In the data rows, the value 128 means zero.
Here are some points:
ndarray[149 108 159 142 129 151 145  50 181  71 130  81  94 107 166 149 117 135  93 137 147 169 138
        130]
ndarray[103 175  52  93 158 177 169  97 117 163 143 162 117 205 228 155 143 135 168 107 103 142 100
        145]
ndarray[ 88 139  71 124 103 132  76 243  88 162 119 198 206 255 167 149 168 131 198 114  64  78  75
        118]
ndarray[108 154  92 103 146 137 140 148  93 166 140 162 128 140 128 116 138 121 149 128 122 113 127
        135]
ndarray[121 131 124 122 133 128 126 139 115 138 134 137 125 117 110 117 130 122 131 137 131 123 131
        129]
ndarray[157  94 185 151 121 127 134  64 178  68 125  70  95  69 119 134 108 131  79 140 158 163 150
        125]
ndarray[145  94 169 157 114 133 118  86 183  69 119  80 109 118 147 148 118 139 101 134 139 160 123
        119]
ndarray[138 142 124 118 144 135 157  87 130 134 133 120 106 100 134 124 118 127 114 122 142 142 140
        137]
ndarray[149 113 155 161 102  88 110 141 146 126  98 105 151 131 115 136 111 142 123  98 122 126 112
        122]
ndarray[134 140 129 120 148 137 163  76 133 132 138 112  94  84 128 121 114 123 111 131 150 151 145
        141]
ndarray[168  85 196 166 114 130 139  31 210  46 117  46  87  79 150 152 101 143  71 131 159 182 140
        124]
ndarray[127 141 122 115 143 132 147 111 119 141 137 128 110 104 119 117 122 125 123 131 141 132 142
        133]
ndarray[127 146 115 106 155 147 162  84 121 138 147 132  99  93 134 119 123 118 115 137 144 141 148
        143]
ndarray[138 132 138 123 135 119 143 111 123 136 130 122 117  88 104 116 117 124 112 127 142 131 145
        133]
ndarray[144 126 147 127 139 124 148  88 138 121 132 107 102  73 109 117 111 125 101 133 151 143 151
        133]
ndarray[118 145 116 107 146 118 139 149  88 167 142 153 122  86  78  96 127 111 132 141 141 110 149
        136]
ndarray[151  91 181 147 120 142 127  62 184  57 130  72  96  87 136 141 117 130  82 149 153 164 146
        123]
ndarray[119 123 116 143 110 126 104 163 134 128 111 136 153 195 161 149 138 143 158 110 103 122  92
        118]
ndarray[ 97 135  89 109 126 155 103 187  98 136 141 173 157 197 149 136 162 123 164 144  99 100 111
        121]
ndarray[134 156 107 108 150 141 170  78 121 150 138 134 108 101 145 126 117 122 115 117 137 142 141
        147]
ndarray[123 123 128 128 130 143 126 117 136 114 137 126 120 125 139 130 133 120 124 144 129 136 131
        131]
ndarray[130 169  94 100 164 145 185  71 116 166 141 136  99 104 155 124 115 124 127 108 139 143 139
        152]
ndarray[129 125 125 142 107 105 104 175 122 142 108 137 162 170 126 136 131 140 148 105 107 109 107
        118]
ndarray[130 146 122 113 141  99 140 154  86 177 131 149 128  77  66  93 119 117 128 125 143 106 150
        134]
ndarray[124 131 113 138 113 123 114 151 132 135 112 136 152 185 162 148 133 142 153 103 104 122  97
        123]
ndarray[132 134 128 118 140 131 142 111 121 133 136 129 116  98 116 119 124 120 116 135 138 131 145
        134]
ndarray[126 120 121 145 102 119 101 171 132 123 108 136 166 197 155 151 138 143 150 106  99 113  96
        116]
ndarray[126 136 125 124 131 109 126 157 104 154 125 140 135 113  92 110 126 124 136 125 129 110 132
        127]
ndarray[129 164 100 104 160 142 177  77 118 160 141 134  99 100 147 124 116 124 124 117 142 145 139
        148]
ndarray[110 140 105 117 126 114 109 194  86 166 129 167 159 150  99 111 141 121 156 129 111  91 123
        124]
ndarray[111 136 101 123 124 134 115 165 112 144 127 154 149 176 146 135 142 131 155 124 107 112 109
        126]
ndarray[106 128  95 134 105 140  94 183 121 129 121 160 173 225 177 155 153 135 169 118  86 109  88
        121]
ndarray[128 127 131 127 122 112 116 161 109 141 124 139 145 124  97 117 128 125 133 127 125 109 131
        124]
ndarray[146 115 158 137 132 129 144  77 158  99 129  93  97  80 120 126 112 129  97 135 152 154 145
        131]
ndarray[130 141 119 113 143 135 149 105 119 139 141 135 116 105 124 119 124 120 119 132 137 132 144
        136]
ndarray[130 148 109 114 148 152 162  75 137 132 135 124 104 128 171 139 121 129 124 120 133 150 129
        142]
ndarray[118 139 119 113 138 118 127 161  94 158 135 151 132 107  87 103 132 117 137 139 132 108 139
        129]
ndarray[102 132  88 132 112 144 103 172 127 135 121 158 165 231 191 160 151 138 175 114  87 118  81
        124]
ndarray[112  74 169 163  74  88  27 255 117 100 109 141 192 171  61 119 155 128 152 158 102  77 106
         88]
ndarray[108 154  78 115 130 142 130 155 106 161 128 166 153 199 174 144 144 130 165 110  98 114 100
        134]
ndarray[149  97 168 175  87  84  88 158 158 105  92  99 159 151 114 144 118 149 125 102 115 122 105
        110]
ndarray[146 100 171 151 111 104 109 129 147 101 118  99 130  91  88 122 117 129 104 135 140 130 139
        120]
ndarray[130 136 130 119 144 136 149  95 131 128 136 120 103  98 127 121 122 125 116 135 144 140 141
        134]
ndarray[133 126 133 135 126 130 131 110 142 118 125 117 126 129 142 137 123 131 121 122 129 138 126
        131]
ndarray[ 98 153  74  98 149 179 147 115 118 138 150 160 118 182 195 145 150 124 156 135 110 133 113
        140]
ndarray[140 116 144 146 117 124 125 109 153 109 118 105 126 130 143 141 120 137 118 120 129 143 120
        126]
ndarray[103 145  86 116 133 150 126 148 115 147 133 159 141 188 173 143 144 127 162 123 102 122 101
        131]
ndarray[ 96 136  82 120 117 151  99 188 109 140 127 171 169 233 180 152 160 133 177 124  84 104  90
        120]
ndarray[105 172  57  97 159 181 171  84 125 155 143 157 114 195 231 157 139 132 158 108 107 148 104
        149]
ndarray[134 117 135 154 106 113 110 144 147 121 103 116 147 170 152 148 125 148 143 101 113 131  96
        119]
ndarray[118 141 123 105 142 112 125 172  78 165 142 159 132  82  53  86 132 108 132 151 140  96 155
        129]
ndarray[146  97 167 170  87  86  87 165 151 106  95 104 164 148 110 141 120 144 126 107 117 119 107
        112]
ndarray[136 143 122 115 145 134 157  91 126 137 136 126 110  99 131 123 118 124 113 125 140 137 144
        139]
ndarray[122 130 122 119 145 159 149  76 148 110 143 115  93 118 162 136 129 123 120 144 139 157 133
        137]
ndarray[133 138 125 123 136 126 143 114 125 138 130 127 120 115 127 124 121 127 125 122 136 131 133
        132]
ndarray[119 129 115 128 125 136 120 142 127 130 128 137 139 161 147 138 139 131 142 127 115 124 115
        126]
ndarray[151  14 255 205  46  36   0 255 147  44  95  76 179  56   0  88 129 122  91 188 148  81 150
         71]
ndarray[132 171  93  95 165 154 189  65 116 162 143 136  96 105 159 125 118 124 121 111 139 145 144
        151]
ndarray[127 158  89 117 154 169 182  37 158 130 135 117  93 156 227 163 117 138 131 101 124 175 108
        152]
ndarray[144 127 149 127 133 109 138 115 123 133 128 115 115  69  82 108 113 122 105 131 149 129 153
        131]
ndarray[120 148 119 106 141  96 127 186  67 186 135 166 142  77  41  80 127 112 137 136 137  86 153
        129]
ndarray[125 134 116 132 121 121 121 149 122 140 121 140 147 159 139 136 131 134 143 114 114 118 113
        127]
ndarray[135 103 145 160  94 114  93 152 157  99 102 110 156 184 156 156 129 149 139 108 106 130  96
        113]
ndarray[124 135 119 126 132 127 131 132 122 138 128 134 129 131 130 127 128 128 135 125 125 126 125
        131]
ndarray[147 141 139 119 144 117 162  88 125 144 130 110 100  62 100 110 105 126 103 118 154 140 154
        138]
ndarray[117 136 106 132 119 127 120 150 125 143 121 144 149 174 156 141 135 132 152 113 108 122 101
        128]
ndarray[126  85 162 169  76  86  50 227 133 104  97 126 188 183  94 134 140 141 147 125 100  94  98
         95]
ndarray[ 97 136  89 122 124 152 111 164 121 136 128 158 148 211 183 149 151 132 169 126  96 120  92
        124]
ndarray[146 110 172 130 134 114 134 106 134 107 135  99  99  44  65 101 114 120  89 152 164 135 167
        124]
ndarray[129 124 122 148 109 119 112 146 143 126 107 125 148 183 163 150 129 146 149 101 107 130  93
        120]
ndarray[101 149  77 105 138 167 130 145 109 141 143 166 140 196 183 145 154 126 161 131 102 120 108
        132]
ndarray[134 141 128 113 157 146 169  60 140 127 144 112  82  74 135 121 114 122 106 138 155 157 150
        143]
ndarray[131 158  98 114 155 160 183  46 147 137 134 119  93 137 202 150 116 137 126 103 132 166 121
        148]
ndarray[103 127  99 123 117 146 100 180 115 129 130 158 156 205 160 144 154 130 163 132  97 109 102
        119]
ndarray[139  88 171 158 113 135 111  89 184  63 124  79 108 119 145 147 122 137 101 143 138 159 123
        119]
ndarray[120 158  92  98 157 162 166  91 116 148 146 144 105 131 163 130 132 123 132 126 131 138 136
        142]
ndarray[121 122 119 144 110 125 107 156 137 125 112 133 152 188 161 149 136 142 152 110 105 125  95
        120]
ndarray[145 124 148 123 138 136 152  76 145 107 135 104 100  84 125 125 115 125  95 135 149 147 153
        131]
ndarray[139 108 161 131 131 136 132  92 150  92 137 100  99  78 110 120 122 121  97 154 153 146 152
        126]
ndarray[134 132 138 121 128  98 122 163  94 155 129 142 142  82  59  95 122 116 123 134 138 102 151
        128]
ndarray[147 123 134 139 137 172 174   0 205  71 125  70  75 144 237 178 111 150 100 109 138 201 113
        140]
ndarray[129 146 102 123 130 140 142 118 130 139 123 136 136 174 176 148 130 140 140 101 113 130 113
        132]
ndarray[153  99 167 166  91  93  94 150 157 103  96  98 154 149 123 143 118 151 121 101 119 124 111
        112]
ndarray[120 120 131 137 122 123 115 142 132 124 125 126 133 137 127 131 131 128 136 132 122 127 117
        125]
ndarray[120 147 113 112 135 109 127 173  84 173 131 160 145 115  84 103 131 119 143 125 126  98 138
        130]
ndarray[131 147 108 115 144 151 165  79 137 132 133 125 107 134 173 141 123 133 123 114 130 147 127
        141]
ndarray[158  99 180 149 123 127 137  64 175  73 124  72  96  72 120 133 107 133  81 136 157 161 149
        125]
ndarray[ 91  97 126 144  86 102  30 255  86 131 119 180 206 206  77 117 170 120 178 156  84  60 100
         95]
ndarray[111 145  95 106 149 160 146 114 121 136 143 146 113 155 168 135 141 125 143 134 122 135 122
        135]
ndarray[136 113 139 148 110 127 117 117 157 102 115 109 137 156 158 151 126 139 125 116 118 139 112
        123]
ndarray[120   0 255 186  41  26   0 255  84  41 122 121 205  24   0  31 167  91  98 255 156  16 190
         42]
ndarray[105 137  83 120 114 148 105 186 112 136 123 168 171 240 187 158 158 139 173 112  84 103  90
        117]
ndarray[107 115 115 130 118 157 102 148 141 101 131 136 136 197 175 151 153 134 150 142 107 129 104
        115]
ndarray[135 125 133 134 122 123 127 123 135 123 122 122 132 130 132 133 125 133 123 119 127 130 128
        128]
ndarray[134 148 121 114 154 138 169  71 130 143 141 119  91  79 131 119 112 121 112 128 149 152 144
        145]
ndarray[135  90 169 152  96 108  80 172 139  91 119 116 155 129  89 126 136 127 118 145 124 110 132
        107]
ndarray[130 133 121 138 113 106 113 162 120 147 110 138 156 163 132 133 127 138 146 100 110 113 109
        126]
ndarray[163  93 194 149 124 120 136  59 177  70 127  64  84  43  95 122 106 129  70 145 170 164 163
        124]
ndarray[119 109 136 131 121 142 107 140 137 101 132 125 129 147 134 134 143 127 130 148 124 128 126
        118]
ndarray[127 132 128 126 135 130 136 116 128 130 133 126 118 111 125 125 124 123 124 133 134 133 134
        134]
ndarray[133 142 126 119 147 130 158  85 130 141 137 119  98  78 121 117 114 121 114 130 149 146 141
        142]
ndarray[142 136 129 126 144 155 169  43 167 106 130  94  84 121 185 149 114 141 110 116 143 172 126
        139]
ndarray[133 138 111 125 142 163 164  51 165 109 132 108 100 148 206 160 122 136 121 113 128 168 118
        141]
ndarray[135 149 113 110 150 145 170  76 128 142 135 124 100 102 147 127 117 125 117 121 141 146 141
        143]
ndarray[101 143 101 104 141 134 121 176  82 164 145 170 135 126  97 103 147 110 151 153 124 101 136
        129]
ndarray[130 168  96  98 167 153 191  55 123 157 143 128  87 101 166 127 114 126 120 111 143 154 139
        152]
ndarray[112 133  99 131 114 133 109 166 121 139 120 152 161 200 167 148 144 134 160 112  96 115  97
        124]
ndarray[126 161  98 105 156 144 171  86 117 157 140 135 103 109 150 124 120 125 129 119 137 140 135
        147]
ndarray[138 140 129 118 144 129 156  90 126 137 135 122 107  85 120 119 114 123 111 127 145 140 147
        140]
ndarray[152 111 161 138 129 137 146  59 169  84 128  84  96  89 141 138 113 134  89 130 152 161 144
        131]
ndarray[ 93 135  82 124 117 149 100 186 113 141 127 169 166 230 181 153 157 131 179 123  84 108  84
        121]
ndarray[130 138 117 125 144 156 164  58 159 116 133 109  94 127 184 147 117 132 119 121 137 166 122
        141]
ndarray[137 114 144 139 123 136 129 100 155 100 124 102 115 126 147 141 123 134 114 129 133 147 126
        125]
ndarray[146 160 114 104 172 162 210   2 153 130 143  98  59  76 180 136 103 133  99 112 160 181 150
        156]
ndarray[117 120 130 117 130 143 114 144 117 115 145 139 132 119 111 119 142 113 125 158 131 118 141
        125]
Here are 40 more points, each followed by its number:
ndarray[131 136 128 129 127 105 127 149 112 154 122 135 138 117 100 115 120 128 134 117 128 114 128
        128] 0
ndarray[127 147  97 122 146 172 172  44 167 116 129 112  95 170 232 169 123 143 130 106 122 173 105
        144] 1
ndarray[150  92 178 157 115 129 124  77 182  66 123  73 103  97 135 143 116 134  90 137 147 161 134
        122] 2
ndarray[161 104 177 166  99  74 109 139 148 118  96  94 145  98  83 125 103 142 108 101 137 125 127
        118] 3
ndarray[143 110 155 137 129 139 141  71 167  87 131  90  98  99 143 137 116 132 100 134 147 158 139
        129] 4
ndarray[152 105 170 147 121 124 132  79 166  86 123  84 105  83 121 133 112 130  90 135 150 154 143
        126] 5
ndarray[123 135 116 127 127 131 127 134 123 136 128 137 136 145 142 133 131 126 138 122 118 125 119
        132] 6
ndarray[ 99 129  96 118 120 150  99 180 109 132 134 165 158 201 158 139 159 127 163 140  97 106 105
        120] 7
ndarray[124 162  99 102 152 132 163 113  99 171 141 151 118 105 123 114 122 117 132 119 133 125 140
        145] 8
ndarray[126 145 136 105 142  78 125 202  51 195 138 166 141  38   0  58 122 103 125 148 151  74 175
        129] 9
ndarray[125 163  85 106 164 184 195  18 155 130 145 123  81 142 229 158 120 130 124 113 132 180 122
        155] 10
ndarray[138 147 125 116 144 116 155 112 112 154 129 128 115  88 103 109 115 126 118 120 143 126 146
        137] 11
ndarray[123 154 116 102 135  82 119 213  45 205 134 181 162  74  17  70 128 104 142 133 132  68 158
        131] 12
ndarray[109 126 110 130 124 145 113 146 131 123 130 141 138 175 161 142 144 130 151 132 111 127 106
        126] 13
ndarray[110 125 109 123 121 141 107 163 116 127 137 153 152 169 142 135 147 122 147 140 108 112 115
        126] 14
ndarray[111  70 170 160  75  89  22 255 108  99 115 146 196 162  42 112 160 121 150 169 104  69 116
         87] 15
ndarray[142 162  94 114 166 189 213   0 185 113 139  94  60 140 255 173 109 142 110  98 139 204 116
        158] 16
ndarray[142 131 141 125 141 128 155  80 140 124 134 109  99  78 120 121 113 123 103 133 150 148 146
        138] 17
ndarray[115 161  76 108 151 171 167  72 136 141 139 141 109 173 217 154 130 131 146 111 113 155 109
        150] 18
ndarray[137 128 143 126 134 120 141 109 126 131 130 117 114  82 101 115 117 122 110 132 146 133 146
        133] 19
ndarray[107 119 117 128 116 140  97 172 120 119 131 149 151 178 140 137 151 127 150 141 107 112 113
        117] 20
ndarray[107 150 101 106 138 114 119 193  70 181 137 177 151 125  79  96 140 113 153 137 120  88 135
        129] 21
ndarray[132 133 124 123 136 140 141 104 133 123 133 126 116 125 143 132 127 128 121 128 132 136 133
        132] 22
ndarray[ 82 166  50  88 157 181 147 139  95 164 154 186 126 201 197 139 160 118 177 136  99 122 105
        140] 23
ndarray[108 131 100 125 117 136 103 180 112 138 125 158 161 197 150 139 150 132 162 124 100 106 103
        119] 24
ndarray[141 139 133 118 146 136 160  81 134 129 136 113  98  86 128 121 114 127 106 127 149 144 148
        139] 25
ndarray[145  99 157 169  92 102  95 147 161 100  99 100 153 162 137 152 122 149 125 107 115 131 100
        116] 26
ndarray[111 109 129 133 114 142  95 162 131 102 134 137 142 163 136 136 148 123 140 153 115 120 118
        116] 27
ndarray[126 150 120 114 135  92 130 177  75 187 129 158 146  85  53  88 122 114 136 125 133  92 147
        133] 28
ndarray[115  63 200 145  85  68  16 255  74 108 130 150 183  73   0  63 156 101 126 204 136  46 165
         83] 29
ndarray[ 98 133  89 131 114 143  99 182 123 136 117 159 163 234 190 156 152 138 178 115  85 114  79
        119] 30
ndarray[149 132 153 125 137 104 148 107 119 141 128 112 111  50  73 101 107 121  99 128 157 130 160
        133] 31
ndarray[127 102 140 161  91 116  85 169 151 102 104 120 162 194 152 154 137 145 145 115 101 123  92
        109] 32
ndarray[107 158  79  94 162 173 164  96 118 146 149 152 103 156 186 136 142 123 146 132 123 142 122
        142] 33
ndarray[127 129 133 136 122  98 113 166 109 152 119 137 144 115  87 111 123 125 137 123 127 111 126
        126] 34
ndarray[126 137 129 118 135 113 129 145 103 153 135 140 124  89  84 103 124 118 127 138 140 115 145
        130] 35
ndarray[ 88 139  71 117 110 151  85 227  94 147 128 192 189 255 179 151 172 133 193 123  71  85  84
        114] 36
ndarray[123 151 100 112 152 157 167  73 136 137 139 130 100 130 177 139 122 127 128 121 132 153 126
        145] 37
ndarray[132 132 128 122 141 137 147  92 138 125 133 117 104 112 140 127 122 128 119 128 138 143 133
        135] 38
ndarray[132 143 126 114 138 110 139 142  95 161 135 143 132  83  78  99 122 116 121 130 139 110 151
        134] 39
Which of these numbered points is nearest to each point below, looking only along the 7 directions in which the first points spread most? Its number follows each.
ndarray[146 137 146 122 142 108 152 103 119 143 130 116 110  60  83 105 107 124 103 125 153 129 155
        137] > 31
ndarray[120 141 126 113 135  96 122 186  75 176 133 160 142  83  45  85 128 112 136 139 136  91 150
        128] > 28
ndarray[144 128 147 129 144 130 158  67 148 117 131  97  87  71 123 120 110 127 101 132 156 158 147
        136] > 17
ndarray[123 167  71 102 156 176 183  59 135 144 140 141 109 175 228 159 129 135 138 101 115 156 114
        150] > 18
ndarray[ 71 148  54 112 120 147  86 241  78 174 132 210 187 255 169 142 175 126 213 128  67  83  73
        121] > 36
ndarray[122  80 167 158  76  96  41 238 122  95 114 138 192 168  74 125 153 125 140 151 103  81 119
         94] > 15
ndarray[138 122 129 138 125 150 141  75 168  96 122 102 113 155 191 159 123 142 119 115 124 160 114
        132] > 1
ndarray[130 144 125 113 141 111 142 139  98 162 136 142 124  80  78 100 121 117 122 132 142 113 151
        136] > 39
ndarray[142   5 255 193  44  39   0 255 123  39 108  98 192  57   0  70 149 113  94 215 146  54 164
         59] > 29
ndarray[121 106 138 146  94 106  71 212 116 119 112 144 178 182 107 132 147 134 150 128 102  92 109
        105] > 20
ndarray[184  40 248 203  80 111  99  42 246   0 100  10  99  76 131 162  98 152  50 139 161 187 137
        106] > 2
ndarray[123 130 120 126 126 129 125 139 122 134 127 136 135 145 136 131 133 129 138 125 121 123 122
        127] > 6
ndarray[135 148 110 116 148 150 168  69 140 131 134 121 103 124 171 140 119 132 119 115 134 152 131
        143] > 37
ndarray[147   4 255 205  43  31   0 255 138  37 103  80 183  39   0  76 133 114  86 206 151  70 164
         67] > 29
ndarray[110 138  96 132 115 123 107 178 113 153 115 157 164 199 156 142 143 136 168 107  94 109  92
        125] > 24
ndarray[153  91 170 160 104 133 114  88 186  61 113  78 122 140 161 158 120 146 101 124 132 156 121
        117] > 2
ndarray[116  77 166 156  83  99  41 244 118  94 111 137 182 171  71 120 155 132 146 156 108  84 114
         90] > 15
ndarray[ 89 124  98 112 126 158  98 183 106 126 146 167 148 184 143 132 164 117 162 162 105 106 114
        120] > 7
ndarray[ 94 132  93 108 127 151 100 196  92 141 142 178 156 189 135 126 162 118 167 150 101  96 116
        120] > 7
ndarray[109 133 102 124 117 125 103 190 101 149 125 163 166 182 132 131 148 125 160 124 101  99 109
        124] > 24
ndarray[140 145 127 115 150 138 166  79 131 136 136 115  94  87 133 121 113 129 110 125 150 147 146
        141] > 25
ndarray[122 128 105 136 117 144 120 129 144 117 120 134 147 200 192 162 138 140 148 108  99 134  96
        128] > 13
ndarray[118 162  92  99 152 136 155 129  93 174 140 158 125 124 128 116 128 119 141 120 127 117 135
        140] > 8
ndarray[138 154 114 109 156 138 175  74 123 150 137 124  95  90 138 121 112 127 115 117 147 146 145
        145] > 25
ndarray[121 138 111 125 127 126 128 144 116 144 124 142 139 151 137 130 134 131 145 119 118 121 117
        129] > 6
ndarray[126  83 170 147 100 120  72 179 137  80 126 118 146 133  87 123 144 125 120 163 127 109 134
        102] > 27
ndarray[144 158 100 117 167 193 218   0 199 101 136  81  54 136 255 181 105 146 104  95 141 216 117
        161] > 16
ndarray[118  82 157 166  73  91  37 248 123 104 104 141 199 185  85 132 149 132 153 139  94  82 102
         96] > 15
ndarray[141 139 120 122 144 164 170  44 166 103 131 101  93 138 199 158 119 141 111 111 136 168 127
        137] > 1
ndarray[142  93 163 163  93 113  92 141 162  85 107  99 150 151 134 148 126 141 119 122 119 131 113
        112] > 26
ndarray[144  13 255 187  46  47   0 255 121  41 111 103 199  67   0  79 149 111  92 207 140  54 166
         64] > 29
ndarray[ 93 139  79 123 120 149 105 179 114 144 127 169 161 233 189 153 157 135 181 119  87 113  82
        122] > 30
ndarray[108 166  69 107 155 174 172  77 134 150 138 147 112 179 222 157 134 130 152 109 111 154 105
        151] > 18
ndarray[109 148  94 118 126 117 114 189  89 175 124 171 163 170 121 123 141 127 164 117 103  96 111
        129] > 24
ndarray[127 119 138 116 146 159 145  80 146 100 148 113  93  95 137 128 130 120 105 157 148 150 150
        132] > 38
ndarray[123 102 152 142 114 122  96 155 138 103 125 119 133 126 104 124 134 127 126 149 129 123 125
        113] > 27
ndarray[141 147 126 118 143 115 157 104 116 155 129 127 116  84 107 113 111 125 115 115 142 130 146
        141] > 11
ndarray[109 136 102 125 123 135 113 165 116 141 125 152 150 184 152 138 144 131 158 123 105 115 106
        122] > 24
ndarray[117 114 133 134 114 125  97 168 123 116 128 136 146 150 116 127 141 125 139 141 117 113 121
        116] > 27
ndarray[101 170  59  97 157 182 171  86 125 153 145 158 110 193 228 156 141 130 160 112 106 149 104
        149] > 18
ndarray[113 150 118 106 139  85 116 213  51 200 137 177 150  71  16  70 131 104 145 145 135  75 154
        129] > 12
ndarray[136 144 123 115 142 125 150 111 114 147 133 131 117  95 111 114 120 123 119 123 141 128 144
        135] > 11
ndarray[128 107 137 161  94 114  91 162 150 109 104 122 163 190 155 155 133 143 145 110 101 124  92
        115] > 32
ndarray[199  32 255 208  83 106 106  16 255   0  97   0  81  45 119 160  86 153  30 140 176 202 146
        105] > 2
ndarray[104 149 111 101 143  92 114 222  47 202 141 182 149  83  20  70 135 104 152 152 133  71 151
        126] > 12
ndarray[124 161  82 111 154 174 184  43 152 132 135 126  96 168 234 164 123 139 135  99 120 170 109
        149] > 1
ndarray[142 121 144 136 138 148 156  47 171  93 132  88  87 101 165 144 112 132 101 128 147 170 133
        136] > 4
ndarray[120 134 113 129 125 131 124 139 124 138 126 140 140 154 147 136 132 127 143 121 114 125 113
        131] > 6
ndarray[106 157  92 107 134 105 116 212  61 200 132 185 161 135  76  96 139 119 164 125 113  80 128
        129] > 21
ndarray[126  58 195 166  71  83  24 253 121  78 114 126 188 131  27 109 151 121 125 172 118  76 132
         86] > 15
ndarray[104 129 110 123 117 120  92 211  90 150 129 167 165 169 104 117 152 122 162 139 107  89 116
        117] > 24
ndarray[161 113 169 158 101  72 111 152 132 129  98 102 150  97  72 117 106 140 111 104 136 113 133
        118] > 3
ndarray[126 134 128 122 132 116 131 140 109 146 133 137 131 101  97 111 126 119 126 132 134 118 140
        131] > 35
ndarray[151 129 151 125 143 130 161  66 146 116 131  95  89  69 119 120 106 130  94 126 158 153 152
        135] > 17
ndarray[162 107 183 141 133 121 150  58 167  87 127  70  83  44  99 118 102 131  75 139 170 159 162
        128] > 5
ndarray[142 139 130 117 146 137 164  76 136 129 135 113 101  88 132 124 114 127 105 124 147 147 147
        139] > 25
ndarray[142 120 148 132 128 121 133 110 136 117 129 113 120  92 106 121 120 127 107 133 142 133 145
        128] > 19
ndarray[138 121 146 134 141 144 154  60 162 100 133  91  84  91 145 136 114 129 103 135 152 166 137
        135] > 4
ndarray[119 148  92 122 136 152 146 100 138 137 128 137 125 179 197 153 131 136 147 109 110 145 104
        140] > 18
ndarray[123 135 124 113 137 128 131 142 105 142 138 143 129 109 101 111 132 118 128 139 133 114 144
        129] > 35
ndarray[105 120 106 142 104 129  86 189 125 128 116 153 170 221 166 152 150 136 169 119  89 110  83
        118] > 30
ndarray[163 102 178 171  96  78 106 131 159 108  94  86 147 112 100 135 104 146 108  98 131 132 120
        117] > 3
ndarray[117 148 103 117 132 115 125 167  94 170 126 158 146 136 110 116 131 124 149 118 117 104 123
        130] > 0
ndarray[106 124 109 107 132 162 111 155 114 115 148 153 131 163 143 131 156 119 144 159 116 116 129
        120] > 14
ndarray[104 158  89 111 132 102 114 212  66 202 126 185 167 152  88 104 140 121 170 119 106  82 118
        131] > 21
ndarray[ 83 135  74 130 105 135  76 231 100 156 119 186 191 255 170 150 165 134 199 118  68  89  70
        117] > 36
ndarray[124 139 125 112 137 111 128 161  87 160 137 151 136  91  70  98 129 113 128 139 135 103 150
        131] > 39
ndarray[ 83 130  78 116 113 152  80 225  95 139 133 187 180 247 165 145 175 127 189 140  76  89  89
        112] > 36
ndarray[143 122 150 129 138 129 148  81 145 113 134 103  99  74 114 120 113 124  98 136 151 148 149
        134] > 17
ndarray[142  62 211 160  84  78  48 218 123  79 120 110 164  75   1  94 136 116  99 175 142  86 159
         93] > 29
ndarray[105  94 146 138  98 114  55 236 105 112 127 154 172 161  75 114 159 120 151 166 109  84 120
        100] > 15
ndarray[125 135 126 124 138 120 133 129 116 145 131 131 120 104 107 115 122 125 129 131 135 126 134
        133] > 35
ndarray[126 138 120 117 135 119 131 149 104 151 133 145 134 114 100 111 130 121 131 129 129 112 139
        129] > 0
ndarray[138 119 146 124 133 137 133 103 140 106 132 112 114 108 125 129 124 128 105 137 141 134 147
        124] > 38
ndarray[107 157  90 109 129 103 116 213  64 197 127 185 168 153  88 103 140 121 169 116 108  80 119
        127] > 21
ndarray[120 143 124 112 142 104 131 161  86 172 136 152 129  76  61  90 124 111 131 140 140 104 148
        134] > 39
ndarray[144 127 145 128 137 128 151  84 142 118 130 105 104  86 121 124 112 128 103 128 147 145 146
        134] > 17
ndarray[119 123 111 143 102 129  98 171 134 125 109 142 169 218 174 157 144 143 159 105  92 115  88
        117] > 30
ndarray[121 113 134 138 113 124 102 159 131 116 123 131 147 152 125 133 137 130 137 135 117 119 116
        118] > 27
ndarray[ 99 144  72 124 111 142 102 195 106 155 120 179 183 253 192 158 159 136 185 105  75 100  77
        123] > 30
ndarray[ 98 130 102 111 138 162 120 143 118 123 149 153 125 159 154 131 154 117 147 157 117 125 124
        129] > 14
ndarray[121 149 128 104 143  85 123 194  56 193 138 165 139  53  10  66 124 104 132 146 145  80 164
        131] > 9
ndarray[127 126 130 134 114 103 103 184 107 146 115 142 157 143  98 120 131 133 142 119 117 100 120
        117] > 34
ndarray[ 80 124  86 122 106 149  67 233  96 133 133 189 188 245 157 144 177 124 188 146  76  86  87
        111] > 36
ndarray[115  97 148 142 103 121  74 193 125 103 127 136 156 148  97 125 148 122 138 157 115 105 122
        109] > 27
ndarray[119  85 160 162  83 103  52 216 135  95 112 130 177 169  97 134 146 129 144 146 104 100 105
        102] > 15
ndarray[114 154  84  97 159 175 166  83 126 137 149 146 102 150 188 141 137 125 136 130 125 146 129
        143] > 33
ndarray[147  96 165 174  80  83  81 175 152 107  90 104 173 164 116 145 121 151 133  96 109 116  98
        109] > 26
ndarray[139  97 166 155 101  99  92 163 142 104 110 108 147 126  93 125 125 137 121 129 129 118 124
        109] > 3
ndarray[ 93 125  94 128  96 119  60 255  77 155 118 192 210 241 122 132 170 129 190 129  72  64  93
        106] > 36
ndarray[111 155  97 105 141 115 131 178  75 183 134 171 142 128  93 102 136 117 154 125 122  96 132
        133] > 21
ndarray[107 151  99 110 131 103 111 214  60 192 136 185 169 130  67  94 139 111 159 131 113  78 134
        130] > 21
